In the rows, 128 means zero.
One turn sends every row of this set to another row. A few are shown first. Where does it send the rows asked after them?
guk: [130 112 116 140 120 101 148 107 135  98 145 155 115]
Dafog: [144 105  93 138 124  82 137 100 118 104 142 150 110]
bage: [119 138 113 136 131  95 120 124 109 131  97 143  93]
Kisok: [132 119 102 134 138 107 125 133 110 116 137 126 123]
dol: [129 142 104 125 149  93 140 127 137 111 102 162 119]
novo: [137 140 112 159 150 115 142 121 112 117 117 156  86]
nit: [126 107 113 119 120  94 130 115 111 104 144 136 117]
dogo: [105 110 105 107 126 100 135 117 116 110 124 144 105]
paza: [120 141 135 147 132 102 131 127 112 123 106 145  96]
zuf: [141 109 106 144 132  93 149 104 122  93 147 156 109]
Tup: [141 140 116 158 143  94 152 116 109 110 114 146  80]
navur: [141 142 123 157 127  91 128 123 109 129 108 145  93]
navez: [150 118 103 134 125  79 134 113 124 114 132 182  92]
Diri: [141 126 107 124 131  74 144 111 133 103 128 177 108]
Pazag: [113 140 116 135 144 112 133 127 113 121  99 150  86]
piva: [111 110 123 117 112  91 132 118 115 110 130 139 112]
Mav: [138 137  97 148 145  91 147 114 108 115 106 146  75]
Godi: [149 119 111 138 127  86 140 114 126 109 135 184  93]
bifi: [114 135 139 138 123 108 137 127 116 124 114 144  99]
Lila: [128 121  96 129 145 113 129 132 111 115 134 130 119]
Lanit: [145 138 115 164 129  94 128 120 107 128 117 144  95]
vek: [141 127 106 123 131  74 144 111 133 102 129 177 110]
Deben: [136 141 107 130 135  80 130 125 133 120 102 155 125]
Pav: [141 127 107 123 131  73 146 112 133 102 129 178 108]
Luba: [144 136 107 156 133  81 141 113 106 120 110 141  81]
Rasi: [133 145 119 152 149 113 144 126 114 116 110 154  84]
zun: [129 122 108 136 143 114 131 135 112 110 140 130 121]
kol: [123 110  88 125 132 106 147 105 135 101 136 159 106]
mep: [136 107  87 133 139  94 146 102 120  96 140 157 104]
bub: [135 145 123 138 141  89 140 128 137 110 110 159 126]
gelet: [134 140  94 140 141  98 130 122 110 129  98 150  83]
Tetel: [115 131 114 124 119  98 124 124 112 136 103 140  96]
Sinaf: [121 109 116 120 133 108 141 119 113  94 147 142 112]
pedi: [137 135  89 148 144 102 127 117 107 128 108 149  84]
rud: [106 133 115 122 139 118 139 126 117 122 106 149  90]
meru: [106 113 128 117 127 106 144 120 119 100 132 146 107]
gabot: [133 107  93 130 111  87 133 102 130 112 136 149 114]
sutu: [121 106  97 110 132 102 133 116 111 102 140 140 109]
mig: [145 118 100 130 133  87 140 114 126 110 132 186  88]

Lanit goes to novo
mig goes to navez
And these:
gelet goes to navur
Sinaf goes to sutu
Luba goes to Tup
Lila goes to Kisok
Pazag goes to bage
guk goes to kol
Deben goes to bub
rud goes to Tetel
piva goes to meru
Dafog goes to zuf

One turn sends every row of this set to another row. A few are shown first. Where does it send the rows asked after them?
fofo: [112 129  92 137 131  85 127 131 148 130 126 128 108 124 133 120 109 124
 145 163 129 123 124 111 139]
Let: [125 133 121 147 128  95 147 128 130 130 129 138 115 151 131 100 109 131
 145 146 138 129 157 109 156]
diz: [135 113 144 146 139  84 148 131 132 101 115 149 118 116 137 129 123 124
 125 149 144 118 114  93 144]
botoz: [110 132 117 163 149 101 164 112 131  83 120 125 111 123 140 109 111 122
 151 144 132 129 129 115 166]
kanal: [134 129 137 112 132  59 139 118 133 140 134 112 116 123 142 127 110 130
 151 111 122 128 119 109 151]
gezam: [111 144 113 106 127  60 147 119 148 121 120 107 109 131 148 119 113 128
 152 145 119 129 119 126 153]
Sito: [133 130 131 131 129  77 144 122 137 101 116 127 115 127 143 103 116 124
 149 146  83 124 141 114 136]
darit: [131 139 125 121 129  81 140 111 148 128 130  97 116 130 151 106 114 132
 147 137  92 126 117 120 145]
mogu: [104 140 152 157 122  97 151 125 133  98 129 116 114 144 150 130 110 124
 135 108 117 130 118 108 143]
keral: [142 112 143 145 137  86 149 112 122 111 154 141 119 139 139 120 116 119
 139 128 119 121  84 112 147]
Gupo: [110 130  91 140 133  83 126 133 144 129 114 123 109 123 132 122 109 124
 142 153 123 121 123 108 140]
kar: [108 134 116 144 132  86 130 132 116 101 112 127 124 131 124 114 120 138
 142 134 110 130 128 106 167]
bisef: [133 129 114 153 134  77 180 125 127  72 119 120 113 144 142 129 112 132
 142 135 142 123 128 105 153]
nogok: [133 128 139 163 124  88 167 120 134 130 134 131 110 133 155 123 112 118
 142 113 118 125  81 118 144]
zag: [119 132 148 156 139  84 149 115 140 109 122 148 112 125 143 132 116 121
 140 154 157 117 128 102 123]
mesaf: [127 136 137 113 126  59 139 115 140 137 144 114 113 118 148 132 112 133
 158 121 125 132 111 116 150]
dud: [131 140  96 139 130  43 154 111 131 102 117 122 122 132 135 127 115 119
 145 126 124 117 121  88 149]
nosi: [142 121 147 172 137  81 146 108 128 102 121 147 110 145 116 118 104 119
 143 132 142 116 107 109 147]
legip: [165 133 130 145 127  71 156 114 131 103 123 102 109 124 136 118 115 128
 144 133 116 126  85 114 162]
povu: [134 134 146 181 121  83 159 109 146 113 126 146 102 140 131 122 104 121
 151 139 150 124 102 119 145]
febed: [142 115 133 169 132  54 140 130 142 128 148 144 118 139 142 126 112 126
 144 141 115 122 104  92 159]
fiso: [164 133 139 139 142  71 146  92 125 105 142 109 110 146 127 111 107 121
 151 143 133 118 115 113 140]
ris: [126 131 131 182 131  52 145 127 144 136 131 133 113 139 148 131 108 124
 149 127 113 122 107  96 148]
lep: [117 129 116 161 145 104 169 114 137  88 129 130 109 124 143 107 111 123
 152 152 139 131 129 116 169]
vimu: [137 135 131 136 121  81 156 122 149 117 123 131 108 132 151  99 111 122
 153 152  97 127 150 119 131]
limev: [121 123  92 137 133  86 129 136 144 133 120 128 109 127 131 116 108 122
 139 157 127 121 128 106 143]
ripa: [113 132 155 144 119  99 148 119 141  93 163 131 115 147 149 128 113 126
 139 139 131 134 119 114 145]
repa: [124 133 147 158 138  85 152  97 127 125 148 134 113 149 147 123 107 114
 152 121 129 119 101 119 124]
kope: [140 122 131 150 134  91 148 129 130 104 130 121 125 147 121 142 118 115
 158 121 161 127 109  98 144]
digut: [128 147  96 138 115  46 160 108 149 103 139 127 116 125 146 132 118 125
 156 150 135 126 111 101 151]
fas: [123 129 137 172 138  51 132 113 140 124 151 140 117 144 142 131 109 124
 156 143 120 120 112  97 141]
fuvop: [138 129 138 112 127  62 145 117 141 147 146 118 112 125 147 124 109 130
 154 121 132 131 122 113 151]
sile: [148 134  96 138 122  50 168 114 144 121 133 133 116 141 142 117 110 117
 146 140 143 120 134  91 150]
vemo: [133 128 143 175 124  79 150 116 136  95 117 142 109 128 124 127 111 126
 145 134 133 124  84 115 157]
Tafu: [134 128 128 153 125  90 151 134 137 102 127 118 123 136 127 148 122 119
 161 122 157 132  94 103 149]
lubo: [142 132 126 118 132  83 142 113 146 132 133 101 116 136 148 101 112 131
 143 138  96 124 124 116 146]
natev: [134 131 115 153 132  79 182 121 132  76 130 124 111 147 145 128 109 132
 146 144 151 125 133 109 150]
sil: [148 155 134 160 123  73 164  98 144 122 127  99  99 135 147 119 105 123
 160 136 134 126 104 124 138]
kenut: [129 137 129 135 115  79 152 125 152 105 124 129 111 118 153 107 119 128
 155 155  87 132 129 122 140]
zumuf: [127 134 115 101 129  64 151 120 149 129 130 115 108 142 145 109 109 125
 149 151 129 127 133 124 152]
mizo: [135 138 127 119 128  83 142 108 152 131 141 102 114 135 153 104 112 131
 149 146 101 127 122 122 142]
Favar: [127 130 112 102 134  61 148 126 139 125 112 109 112 138 140 111 111 124
 141 135 115 124 127 117 157]
luf: [102 150 116 152 110  92 147 130 145 116 134 132 112 126 144 118 120 143
 157 157 129 141 122 124 164]
mone: [120 127 116 163 149 104 171 117 132  91 119 127 109 127 141 103 109 120
 147 142 135 128 135 112 168]
Lanis: [134 118 150 147 119 103 162 139 137 107 142 129 114 149 148 117 111 123
 123 118 125 131 123 103 159]
maf: [125 137 114 156 129  77 180 122 133  71 124 118 111 141 147 134 112 134
 149 141 145 127 124 111 150]
vozub: [117 134 142 164 128  84 159 131 144 111 101 139 110 109 151 137 120 125
 135 140 144 122 109 101 137]
Fuf: [135 131 131 156 124  93 155 129 142 112 133 121 119 144 130 144 116 117
 164 126 168 132 107 105 141]

repa goes to keral
Lanis goes to mogu
And these:
kar goes to luf
Fuf goes to kope
vemo goes to povu
mesaf goes to fuvop
mone goes to botoz
dud goes to digut
zumuf goes to Favar
ris goes to fas
darit goes to mizo
maf goes to natev
Gupo goes to fofo
fiso goes to legip
zag goes to diz
vimu goes to Sito

One turn sends every row of this set to another row. A few are shown first. Where does it send the rows asked after them?
Ziten: [142 140 135 107 112 135 114 110 133 122 126 131 141  98 122 138 110 111
 120 150  98 124 128 137 128 107 149 129 140]
vave: [148 140 119 112 117 161 119 119 144 112 126 139 124 104 126 124 114 132
 122 167 114 121 147 125 133 120 141 132 124]
pini: [ 97 140 151 114 125 129 122 129 133 101 134 153 138  92 127 112  96 127
 108 126 131 136 125 112 126 167 144 137 125]
mase: [168 143 117 122 121 145 130 128 132 106 133 138 132 101 113 134 113 135
 132 150 142 109 110 125 132 116 133 130 119]
Tomuv: [127 146 119 112 106 135 123 119 161 116 107 134 133 109 106 122 109 116
 138 107 132 139  97 139 138 158 147 123 101]
Duzi: [ 96 145 156 119 129 114 106 116 138 112 121 159 133 106 119 121 108 126
 121 129 142 131 128 115 134 162 147 130 119]
Robag: [104 135 147 120 119 120 112 133 147 120 115 179 119 107 126 129  98 126
 114 128 102 123 123 122 135 120 136 128 117]
Vodif: [111 139 181 106 118 142 127 119 146 111 129 159 131 106 130 125 107 124
 103 125 124 126 127 120 128 168 145 135 124]
Laki: [137 140 146 120 143 149 110 113 122 125 130 136 129  94 131 118 110 111
 137 135 156 126 114 136 132 160 147 131 123]
Luk: [136 147 112 123 107 132 120 131 171 120 115 136 149 104 111 118 106 113
 132 116 123 151  99 124 133 165 148 135 122]
Tur: [128 144 112 108 101 138 107 117 167 106 110 131 144 121 112 124  98 118
 114 120 137 142 105 129 138 160 147 127 119]
Deko: [129 150 169 128 123 130 128 123 149 106 131 154 124 112 119 130 103 151
 125 116 124 139 107 103 138 171 139 135 106]
Mugu: [122 142 113 114 120 122 130 128 134  95 122 164 147 109 130 131 104 124
 115 111 109 126  95 125 131 176 148 132 126]
nokit: [132 139 119 122 116 133 126 130 148  98 126 154 134 122 126 142  93 122
 114 110 115 115 110 142 136 186 143 136 124]
Vozar: [155 141 150 115 132 169 114 115 129 109 134 132 126 108 136 127  99 127
 121 131 149 135 106 128 133 165 143 133 118]
bebat: [165 138 109 111 101 121 119 139 128 103 113 137 135  95 117 121 100 130
 109 116 110 116 133 133 116 147 137 128 127]
zogi: [121 145 181 114 119 134 129 120 151 114 132 160 137 106 132 125 112 133
 105 128 118 133 117 103 130 168 144 137 128]
zer: [113 145 180 120 127 118 129 114 150 124 129 154 134 104 126 123 116 130
 114 129 124 121 118 108 132 163 143 134 129]
ruba: [123 137 152 129 116 126 124 136 157 116 125 167 113 114 127 133  90 143
 110 124  95 119 113 114 138 126 128 132 114]
zev: [146 146 121 114 122 146 125 110 138 116 121 136 122 102 124 123 123 143
 129 166 115 118 131 115 137 110 140 124 117]
Fotu: [163 144 116 113 105 103 104 121 129 113  96 147 132 111 111 130 116 136
 120 120 119 115 128 126 124 139 142 118 120]
kat: [146 145 143 114 138 151 108 115 120 114 129 146 144  95 139 117 115 119
 127 138 146 147  99 112 128 157 152 133 126]
Toda: [170 139 117 120 103 118 106 135 139 118 104 145 130 108 111 131 108 125
 125 117 113 116 142 139 120 152 140 129 124]
Fur: [134 149 122 128 123 108 125 118 145 106 118 158 136 126 123 143 110 136
 123 112 116 116  92 121 142 175 145 128 122]
Situ: [129 142 168 132 120 140 118 132 158 112 134 152 121 115 118 132  94 135
 124 119 129 134 131 122 136 182 139 142 114]
fezuz: [113 142 185 117 123 131 130 114 152 122 129 153 123 108 124 128 110 128
 115 123 127 115 127 124 134 167 141 134 122]
gegol: [124 146 110 121 111 121 126 119 164 113 118 115 139 108 109 115  98 124
 123 118 135 129  95 124 139 155 141 126 120]
Felo: [164 141 146 116 108 146 126 114 145 122 130 128 130 105 120 147 107 125
 128 140  87 127 117 135 132 115 144 132 128]
Bipus: [118 142 118 124 126 112 116 121 143 112 114 162 136 119 120 139 108 115
 127 113 124 111 113 144 138 178 150 130 124]
Dap: [161 143 119 114 120 150 120 125 126 108 122 156 133  99 111 136 122 122
 140 148 145 118 117 136 129 116 141 126 111]
Pekog: [106 133 143 123 120 125 118 142 149 118 124 175 123 100 129 123  93 124
 109 130  96 124 124 120 131 124 135 134 125]
mive: [170 144 117 111 102 114 123 130 125 105 105 145 133 100 115 124 112 142
 120 112 105 123 115 123 119 141 139 122 114]
Veli: [153 143 128 117 120 158 120 115 145 123 117 146 117 105 120 129 126 132
 142 160 112 124 142 130 136 119 142 128 111]
rumit: [159 147 150 132 143 141 109 110 136 126 133 130 131 109 133 126 110 131
 134 139 151 131 100 113 138 161 143 134 127]
leze: [125 135 152 129 115 131 112 139 162 119 123 172 114 120 126 139  88 136
 110 128  98 122 125 120 139 131 131 134 119]
ver: [165 144 148 116 108 144 119 111 146 125 126 133 131 111 118 151 111 124
 130 142  91 128 119 135 134 113 146 130 127]
Fal: [141 141 136 103 111 135 118 107 128 119 124 132 140  98 123 138 112 115
 120 148  98 125 120 134 128 103 149 125 134]
sosed: [168 142 113 123 121 149 124 138 134 110 131 152 143  91 115 129 118 120
 136 154 136 123 119 125 126 121 141 137 128]
gofu: [156 144 123 117 118 160 134 125 142 116 127 143 126  94 126 120 123 138
 135 160 102 131 132 117 131 120 141 133 117]
Kav: [173 142 117 117 115 156 111 130 139 104 128 149 136 111 115 140 112 127
 127 155 146 119 122 129 132 123 139 133 123]

bebat goes to mive
nokit goes to Mugu
zogi goes to zer
And these:
leze goes to Pekog
Laki goes to Vozar
Duzi goes to Situ
ver goes to Ziten
Kav goes to sosed
gegol goes to Tomuv
vave goes to gofu

